Named moves come first, each a turn or a mirror and shown by rows before and after it. Which of them, in which order, take the first row of each pair that follows to the second? Write the first one first, as in the answered first pair.
q921:
[-29,38,-20,7,23,-18,-8,-25,-2,-10,7,5,11,13,3,13,-18,38,1,-31,4,-5,6,1,-38,23,-15,3,8,-16,1]  ->  [-23,38,-29,8,26,-23,-2,-30,1,-11,-1,10,9,9,6,16,-27,29,-1,-34,13,-10,1,0,-35,16,-9,3,1,-9,-2]
[-12,4,14,18,-16,13,10,9,-14,7,8,-8,-11,43,-27,-6,18,-18,-29,-3,4,33,28,0,-17,29,-11,-3,-16,-6,-1]  ->  [5,-3,-12,17,-5,-1,27,-4,-6,1,-12,8,-22,30,-9,6,-2,-40,-32,-7,29,15,13,-1,-7,14,7,1,-41,15,-1]
[14,7,1,8,9,3,17,-10,-3,-10,2,-2,-31,-2,13,2,-24,-5,-35,-1,-12,17,45,8,-40,6,-18,18,-23,5,-10]  ->  [11,7,5,8,6,6,13,-8,-4,-10,6,-4,-29,0,11,0,-18,-1,-35,1,-18,21,49,8,-41,7,-21,16,-18,1,-10]
q429:
[-13,-3,24,-17,17,-22,17,-4,4,-11,-7,-6,-17,-3,-15,-4,-17,10,27,-3,-10,3,7,20,-23,12,9,7,-2,-11,-3]  ->  [-12,-2,21,-11,19,-22,21,-8,6,-13,-6,-7,-20,-2,-14,-4,-21,7,19,-4,-8,5,8,21,-26,16,5,9,-8,-10,-2]
[14,10,6,15,12,-18,-5,-1,9,-15,5,5,21,-3,9,3,-17,2,-5,-4,-12,-22,-6,-16,-6,-10,3,5,6,-8,11]  ->  [13,10,3,16,14,-17,-3,-2,8,-15,4,4,20,-1,9,3,-17,-1,-6,-3,-9,-22,-7,-15,-5,-6,2,4,4,-9,9]
[29,-6,-9,-5,41,3,10,4,12,2,3,4,-20,-20,3,9,-34,-15,2,9,7,-4,-4,-6,12,-3,14,13,4,14,15]  ->  [27,-8,1,-13,36,5,2,11,13,4,2,6,-14,-25,2,10,-27,-6,16,8,2,-7,-8,-7,18,-13,18,9,11,9,13]
[60,7,9,-2,6,-3,-15,24,-13,26,-14,-27,10,-37,-7,47,-10,13,-1,-24,-32,14,-3,-25,39,0,-6,23,2,28,23]  ->  [63,11,-5,13,12,-2,-4,13,-12,23,-11,-30,1,-29,-9,46,-18,-1,-24,-25,-24,16,3,-23,29,15,-12,26,-9,35,27]
q281:
[-3,33,-55,-41,-7,-9,-52,11,3,17,-11,-1,31,24,30,-1,-8,-26,4,-36,-1,-39,-54,-34,10,-33,2,-12,-33,-1,-41]  ->  [40,44,-28,-35,28,35,-57,39,9,30,38,-29,0,21,-9,-6,-25,-26,-17,-5,-43,2,-18,-32,11,-12,-28,-1,21,0,-14]
[-20,-15,-9,0,6,-12,-37,26,5,-14,0,7,16,-19,22,-15,7,37,44,1,-26,-27,-14,-18,17,-31,-14,-22,28,-51,-11]  ->  [23,-4,-21,41,40,22,14,10,8,-13,36,-11,-37,-1,-9,-14,-22,-13,-35,33,-19,21,27,3,-5,16,-30,2,16,-19,15]
[28,32,-10,-30,27,-11,-37,-9,3,11,14,-10,-13,-13,-13,-27,-37,41,28,4,-22,-35,19,-14,8,-9,-20,-7,29,-13,27]  ->  [30,35,-41,-1,27,-19,9,-45,1,-2,4,-7,-33,2,-7,-22,-51,-1,-24,8,16,-28,26,0,-8,13,-10,5,-22,14,29]
[7,9,-25,7,-10,-4,3,-19,-12,5,-5,-7,-7,11,19,-4,-12,-15,-19,3,17,-3,2,-7,1,-7,-15,-13,-32,14,-10]  ->  [2,5,-5,-12,-10,-4,-28,4,-11,11,0,-9,11,-2,18,-8,-2,14,17,-1,-6,-11,-6,-15,13,-26,-17,-23,1,-7,-13]
Now pairs of rows:
(two moves a pair)
[11,10,-34,14,40,-23,18,-9,6,-18,-24,-5,-13,-29,10,16,-38,-27,-36,-10,12,-13,12,6,-31,14,7,17,-35,22,32]  ->  [39,3,7,-6,51,7,6,25,10,-5,0,-16,-28,-47,-15,20,-29,-12,-12,17,-20,12,29,12,-11,5,13,14,9,23,42] => q429 then q281
[43,-3,24,-11,21,22,-16,-11,-24,13,-11,-7,1,17,-14,22,11,-13,-34,3,-8,9,2,-21,22,-31,18,-9,9,13,3]  ->  [39,1,27,-8,18,25,-18,-10,-28,14,-5,-11,1,22,-19,17,14,-12,-38,4,-12,13,9,-21,18,-24,12,-9,12,9,4] => q429 then q921
[4,21,-8,14,-2,-5,3,26,13,10,7,-27,6,-2,8,-14,-9,19,-33,-8,-26,-7,2,-16,1,19,-27,-18,-1,31,15]  ->  [-7,18,-5,4,-9,-14,-10,32,12,12,-2,-22,16,-7,15,-12,-1,31,-14,-16,-29,-17,-8,-20,8,8,-23,-24,1,24,9] => q281 then q281
[-6,-18,10,-19,-16,-2,-3,-1,-7,5,-16,14,-2,-11,5,12,10,6,36,-20,7,-13,-16,1,0,-14,28,0,-12,-2,-12]  ->  [15,-6,20,-2,1,30,12,6,-8,10,19,-5,-26,0,-27,6,4,-4,1,1,-11,25,17,12,-11,15,6,11,8,2,8] => q921 then q281
[4,28,-13,4,1,3,-8,-9,-40,-15,-16,-7,36,25,1,-1,4,-9,7,-5,4,-3,-24,-27,-1,-24,5,-25,-16,25,-21]  ->  [22,38,-8,12,21,21,-9,2,-38,-9,6,-21,21,29,-19,-6,-11,-12,-10,7,-12,16,-8,-26,-6,-8,-15,-16,5,24,-9] => q281 then q429
[18,-2,-3,-8,-20,21,-16,-21,-30,14,12,-22,-9,33,-5,-28,39,-39,-59,14,4,2,13,-2,20,7,8,10,-27,26,-18]  ->  [-2,-2,-15,-8,-30,5,-26,-30,-31,10,-1,-16,6,36,10,-31,42,-33,-52,0,11,-18,0,-8,16,1,4,4,-36,17,-24] => q281 then q429
[-4,6,-10,-7,-11,-2,-9,-12,-24,10,3,-14,20,7,1,-2,23,6,-6,5,-2,4,8,-11,5,8,-6,-7,-4,0,-15]  ->  [12,4,-23,-4,1,-5,3,-19,-21,8,-4,-8,9,-1,9,4,6,-10,-14,7,10,0,6,-13,11,2,2,-5,-15,15,-13] => q281 then q921
[-29,-20,-41,19,5,-25,26,-25,23,-19,-22,25,-8,-15,20,16,-21,-13,4,-35,20,-26,-22,6,-17,-12,19,12,-25,-8,3]  ->  [-57,-19,11,2,-19,-5,-13,12,13,-9,6,9,18,-7,-5,0,21,37,39,-28,-24,-5,-10,9,-17,-5,3,3,24,-45,0] => q429 then q921
[6,4,7,12,-2,-7,-13,6,-8,23,-4,-13,17,-2,3,3,17,18,5,-13,1,1,-8,-14,5,-8,5,-13,7,-5,4]  ->  [25,7,6,17,12,2,-5,7,-4,27,3,-15,3,-7,-3,7,3,5,-8,-6,0,8,-2,-14,6,-3,2,-8,12,3,13] => q921 then q281
[38,-22,-31,-9,26,26,4,35,-5,14,15,-2,-39,-43,-19,20,-19,-11,-14,7,-52,20,20,-2,14,-38,-18,31,83,29,40]  ->  [-7,-35,-38,-33,-8,-15,-23,33,-12,6,-29,23,5,-51,20,21,8,21,41,-25,-35,-24,-20,-13,27,-74,6,14,65,9,14] => q281 then q281
